In the data rows, 128 means zero.
Some points:
[ 76 174 162 121 197 136 135 107 106 123 116  98 103 106 195 114 169 117
  80 110 153  77 144 160 158 145 165 115 114  90 149 175]
[130 100 152 137 159  31 148 158 155 148  99 105 108  96 158 118 133 124
 141 162 121 121  77 164  79  50 154 130 128 133 123 126]
[ 93 114 118 105 193 135 159  87 123  80  64 156 179  80 152 165 157 115
  86  54 162 181 134 141 144 151  98 101 168 148  89 147]
[163  93  86  85 156 128 137  87 148  90 138 166 116 135 123 100 102 191
 179  98 119 107  72 149  93 150  98 130 111  70 140  49]
[173 106  72 112 114 213 183 102 100 144  90 158 168  80 104 116 101 110
  84 145 145 161 127  63 110 101 130  95  74 122 173 123]
[122 132 140 159 111 117 136  72 182 119 155 140 156 140  90 154 151 174
 154 129 123 150 191 154 151 140  39 188 112 153 145  90]
[182 124 149 160 146 158 116 126 170 175 131 104 126  84 190 128 108 129
 145 103 122 167 140 120 123 119 121 187 128 128 135 131]
[178 111 114 138 143  92 155 139 108 110 205 154 163 124 140 139 133 153
  68 124 144  67  89 206 113  99  86 145 109  86 164 137]
[175 135 121 223 193 101 163 125 123 131  74  81 103 174 120 113 180 182
 118 153  91 194 109 151  98 155 140 153 117 186 145 151]
[125 140 109 138  97 153 114 161 101  99 166 150 149  95 112  96 134  79
  79 102  92 104 160 169  87 130 131 107 139 109 144  97]
[158 177 150 102 129 135 154 115 209 122 167 159 122 138  84  85 109 119
 112  85 122  95 136 173 134 154 140 133 176 178 140  82]
[ 82 126 103 157  96 138 129 105 123 183  74 149  95 148 171 114 136 154
 144  93 119 152  49 108  97 100 108  92 167 155 174 134]
[ 99 163  90 124 119 142 109 163 194  98 122 120 119 172 152 149 155  98
 162 108 171 139 139 111 108 149 134 141  94  85 122 100]
[130 159 170 158 108 147 179 190  96 132 118 192  92  89 142  93 116 138
 163 115 154 111 190 124 161  52  80 118  63  90 141 169]
[140 111 187 143 182 113  69 140 125 146 174  73 101 110  66 185 156 119
 127 104 139 130 127  93 188 111 141 123 125 112 195 158]
[144  60 137 167 146 109  79  89 171 127 117  90 136 160 156  54  86 111
 119 143 159 143 109 149 151 139 106 106 136 148 107 173]
[113 112 197 115 139 125 162 126 147 167  99  73 132 145 124 159 105 139
 115  96 152 167 165 168 155 109  88 139  42 150 161 119]
[179  53 138 165 114 125  87 125  92 166 140 162 181 139 121 167  97  69
 163  64  63 176  95 124 147 126 152 107 138 103  77 176]
[118 104 117 146 116 148 120 161 142 187 141  83  96  97  63 133  94 106
 183 127 142 123 106 165 154 121 133  70 114 146 155 119]
[128 142  63 144 137 163  92 166 141 112  95 112 119  78 131 111  98 163
 128 123 131  75 233 127 165  93 156 134 138 174 100 142]
[107 139  75 170 157 205 107 179 131 123 152 137 141 155 107 158 114 139
 149 171 118  94 121 100 103 122  61  79 108 137 181 134]
[ 77 119 106 124 113  90 126 141 147 123 152 120 195 123 147 109 131 127
 130 145  95 121 167 111 163 107 194 181 189 121 122 105]
[155 172  99 145 126 139 109 141 171 166  51 177 123 172 111 168 147 144
 107  70 150 109 116 154 100 155 181 150  89  79 135 100]
[112 127 122 102 123 137 164 104 121 149  98 179  79 148  81 163  38 104
 167 145 129 173 152 234 153 147 101  89 197 141  96 129]
[171 124 186 132 130 121  82  90  99  62 114 135 186 111 134 167 102 147
 148 127 136  94 153 106 113  95 137 136 129  93 108 142]
[130 129 136 101 124 159 173  92 113 153 149 147  65 141 198 150 208 101
 120 163 105 110  87 135 190  83  94 168  70 167  75  73]
[148  94 133 107 163 145  93 129 171  77 181 130 107 150 107 141 159 151
 152 167 160 181 131 134  98 112 141  68 115  75  90  80]
[149 156 128 137 166 101 122 131 108 158 189 110 129 104 109 118 150 104
 173 120 140 177 139  90 120 133 135 134 105 142 101 197]
[159  74  78 118 110  73 135 152  77  97 139 143 132 147 119 145 139 114
 108  99 149  70 135 103  98 107 123 135  94 158 122 189]
[ 97 129 182 133 120 123  85  73 174 107 134 126  58 123 103 140  83 121
 118  85  94 159  80  85 113 124 124 174 122 124 109  88]
[140 126 166 113 151 169  78 129 130 149 135 106 125 178 163 178 109 120
  92 183 160 107 145 136 103 183 120 129 130  67 136 180]
[111 147 125 113 125 155  86  98 116  82 163 113 168 105 181 144 119 216
 118 116 123 172 122 131 131  82 147  90 133 185 137 165]
[128 119 102 137 121 133 142 160 146 141 117 149 134 116 171 207 144 159
 224 176 139 101 128 174 137 114 183 137 182 151 153  96]
[101 102 103 153 146 144  94 119  75 124 110  53  62  94 139  90 122 125
  62 159 128  96 165 100  70 127 131 128 114  92  92  66]
[126 113 107 159 145 118 114 135 150 146 107 136  95 156 127 138 121 171
 114 162  75 153 108  79 163  74  93 113 188 144 119 132]
[149 142 117  74 142 170 124 122 156 118 140  83 128 116 127 111 207  97
 159 120 151 123 184 140 146 119 109  67 154 144 131 112]
[136 127 141  85  90 116  80 115 152 141  97  79 171 150 108  77 125  99
 110 153  89 117 124  98 108 148  71 189 123 138 132 146]
[ 94 123 147 154 145 121 167 151  59 151 132 152 118  97  96 123 201 139
 116 123 129  80 117 146  77 139  97 145 161 114 134 133]
[125 118 120 136  75  99 108 137  87  83 114  98 117 119 111 109 125 103
 139 181 110 176 138 143 163 157 183 121 138 132 176 128]
[116 115  91 110 149  95 119 155  96 125 100 117 107 103 134 170  92  56
 117 151 101 132 141 105 147 118  77 144  99 125  50 128]
[125 133 138 169 200 115 170  60 114 135 158 167  87 124 111  81 108 134
 133 142  87 102 177  89  98  76 173 130 146  97 108  83]
[116 157 119 125  61 129 146  95 152 108  94 115 155 120 105 124 184 162
 198 186 114  89 103 101 133 136  97  75  92 107  72 157]
[152  69 183 134  95 142 100 141 127 166  81 200 145 145 127  96 158 160
 140 122 244  94 148  93 117 141 131 141 126 198  84  60]
[130 162 154  92 138  97 125 141  92 118 184 121 179 126 109  87 102 160
 146 115 140 168 113  90 105 116 139  96 136 140 186 133]
[204 178 133 130  77 117 108 116 102 156  82 111 131  67 154 153 103 121
 111 187 144 146  91 114 123 119 128 155 171 117 155 105]
[106 106 139 144 118 110  87 174 156  78 139 127 132 104 177 140  78  85
 144 130 175 182 144 152 125 151  92 121 112 131 117  72]
[ 85 122 134  62 150 108 135 172 208  49  78 162  92  72 107 110 165 138
 164 137  96 180 108 125  84 136 137 186 109 134 153 178]
[153  69 112 196 117 194 144 155  99  80 174 146  70  66 142 136 123 138
 102  87 124 121 111 117 154 182 117 142 168 105 145 134]
[133 157 140 155 105 106 134  97 173 150 116 172 108  43 133 126 169  93
  81 162 171 158  96 124 134 141 162  84 132  86 110 109]
[120 185 105 122 131  87 114 123 136 185 119 139 168 103 138 154 116 123
 104 149 194 139  94  99 144 124 102 126 191 127 141 111]
[145 131 101 155 168 106 118 118 140 132 109 180 135 131 113 128 109 151
 114 118  92  62 140  92 189 109 166 139 112 147 134 120]
[ 83 177 189 152 126 169 108 111 142 138 122 105 153 112  90 157  97 154
 135 122 136  83 104 132 121 127 146 113 162  87  95 164]
[ 65 171 123 160  98  67  91  60 124 132 126 140 106 142 156 146 125 103
 142 108  94 147 129 136 175 106  64 138  99  99 147 136]
[126  91  65 113 155  96 166  63 125 129 147 155 157 115  88 121 105  87
 157 174 165 104 176  87 102 132 131 147 106 101 123 163]
[ 97 125 127 111 150 129 119  87 129 168 118 114 118  88 161  73  75 149
 160 156 128  87 110 151 124 202 143 120  87 162 141 183]
[101 142 114 146  81  94 132 159 125 189 165 165 119 124 155 100 150 153
 127 113  90 196 146 166  77 160 123 101 154 136  75 181]
[154 159 101  83 105 154  78 108 118 157 152 143  87 129 145 141 167 161
 142 120 110  99 146 102 106 195 107  81 109 138 114 107]
[107 176 150 127 138 144 143  83  82 111 124 128 138 140 165 113  90  90
 159 139 116 198 160 150 128 150 171 113  92 124 170 102]
[135 140 125  75 146 148 102 162  82  86 125 100  80 123  99 193 106 139
  94 142 112 104 103 143 100 111 102 125 172 196  54 145]
[166 165 142 123 194  99 115 139  71 166 106  67 175 141 159  90 110 131
 174  82  67 110 128 154 129 110  94 104 143 147 123  58]
[114 117  54 132 143 187 158 109 106 124 143  66 142 113  90 124 141 170
 132 107 109 139 153  98 135 125 147 176 112  83 115 134]
[161  86  97  69 141 164  71  91 137 157 182 143 109 124 115  73 190 145
 153 128 192 139  83 175 191 129 142 194 141 111  91 160]
[ 93 146 162 111  68 141 135 108 126 176 157  90 142 162  43 126 163 125
 101 147 114 144 116 135 112 114 151  93 111 155  89 100]
[140 124 159 185  12 118 156 116 117  70 112  80  94 123 115  92 117 178
 161  78 160 131 134 116 142 102 117 109 140 133 105 151]
[ 56 125 122  77 109 138 127 186 132 171 170 123 129 157 127 134  96 135
 106 127  94 148  95 124 120  71 168 138 110 115 124 128]
[ 86 114 144 126 148 104  74 138  74 140 100 214 133 123  56 169 111 193
  74 156 103 110 164 148 152 176 162 148  67 132 126 135]
[108  66 110  83  84  95 135  68  79 162 105  77 147 130 156 185 157 143
 148  94 120 147 144 158 106 155 141 132 145 153 189 126]
[184 188  61 173  86 102  96 112 136 155 140 134 138 160 145 103 144 102
 102 124 124 173 129 184 137 106 176 130  66 152  96 133]
[156 113 161 114 142 135  89 134 175 113  98 144 160  90 105  97 135 104
  56  88  77 108 114 161 122  92 128  97 111 156 148 163]
[118 133  93 118 112 166 132 117 128  86 144 163 106 225 164 148 131  95
  91 144 146 114 178 138  53  46 111 159 127 154 171 190]
[156 162 169  92 104 138  94 132 118 111  63 143 103 158 120 117 184  70
 197  83 103  89 118 104 140 153 156 130 144 136 151 144]
[161 162 128 140 103  88 155 162  91 139 120  83 117 147  82 121 131 145
 126  85 179 160 157 123 120 127 115 200 180  75 119 134]
[111 143 134  99 130 111 125 110 159 113 147 117 156 151 130  87  84 173
  41 130 132 158 114 122 165 140 130 109 147 152 114 130]
[ 64 102 131 159 167 139 123 186 118 152 136 154 209 150 139 125 196 116
 113 127 145 154 165  88 114 119  97 118 159  98  91 105]
[124 136 133  99 149 131 108 181 103 148 113 120 162  93  87  67 117  84
 161 129 143 165  86 128 104 132  76 152 117 170 171 123]
[178  81 140 104 114 118 164 191 135 121  71 108 102 183 134  93 158 156
 111 161  84 154 167 146 159 182 141  90 124  73 122  98]
[134 143 120 132  88  91 141 151 142 110 180 131 132 107 184 114 102 160
 134 110  95 100  96 139 143 205  90 106 104 111 120 107]
Along one direction, these points spread out more than along any other. Take the direction at right angles to it along which they spread out most. Go by this last direction. How many in every 100 of the points above lie lower along it than each point below? Answers are rounded to whole numbers. More than half of the points above lie lower than the first one.
[142 108 206  90 123 110 158 168 127 174 163 137 130 122 193 111  83 159
 150 172 122 144 165  80 111 182 131 153 101 168 135 135] 47
[177 160 182 146 137 155 151 137 123  46 113 143 156 150 119 146 162 118
 163 188 133 135  87 160 118 110 167 108  81 144  91  75] 13
[ 71 103 133  99 100 199 171 160  82 109 104 110 183 143 149 112 125 134
 106 141 124 102  66 165 220 123 142 170 119  71 124 129] 39
[117  60 173 163 106 159 158  71 141 134 139 138 150  93 117 128 145  84
  99 154  95  88 176 168  65 121 115 119 142  99 148 136] 43
[156 166 112 185 131 140 166 140 176 103 155 122 181  96 127 171 157  87
 107 158  63 113 129  98 171 197 113 143 133 179 128 146] 47
[161 120 171  91  98 137 149 118 136 133 152 155  67 150 155 128 121 120
 100 152 100 165 142  91 146 121 135 140 201 128 214 127] 39
[ 89 103 108 150 103  84 157 130 174 132 146  61 129 140 109 135 104  73
 112 142 176  98 108 144 119 142 134 141 123 178 178 121] 66
[149 136 137 117 157 185 199 147 176 163 111 114 150 171 138 126  73 117
 130 140 119  78 132 122 106 111 123 123 166  74  87 191] 40
[ 80 133 128 203 167 160 132 125  56  74 137 163 120 210 126  79 102  67
 135 125 170  91  94 102 125 173 150 133 129 161 134 127] 48
[161 181 126 107 160 130 205 127  98 101 155  98 112 116 119 153  86 130
 118 105 153 162  98 103 114 161 151 181 126 144  90 148] 75
[120  87 124  97 100 116 179 128 196 131 150 103 127 138 164 187 139 123
 125  53 135  87 127  65 123 134 198  79  82 156 106  95] 21
[156 135  96  71 138  36 139 142 135  99 107 136  88 160 106 118 153 117
 112 119 151 105 137  97 198 142 105  33 145  89 141 131] 22
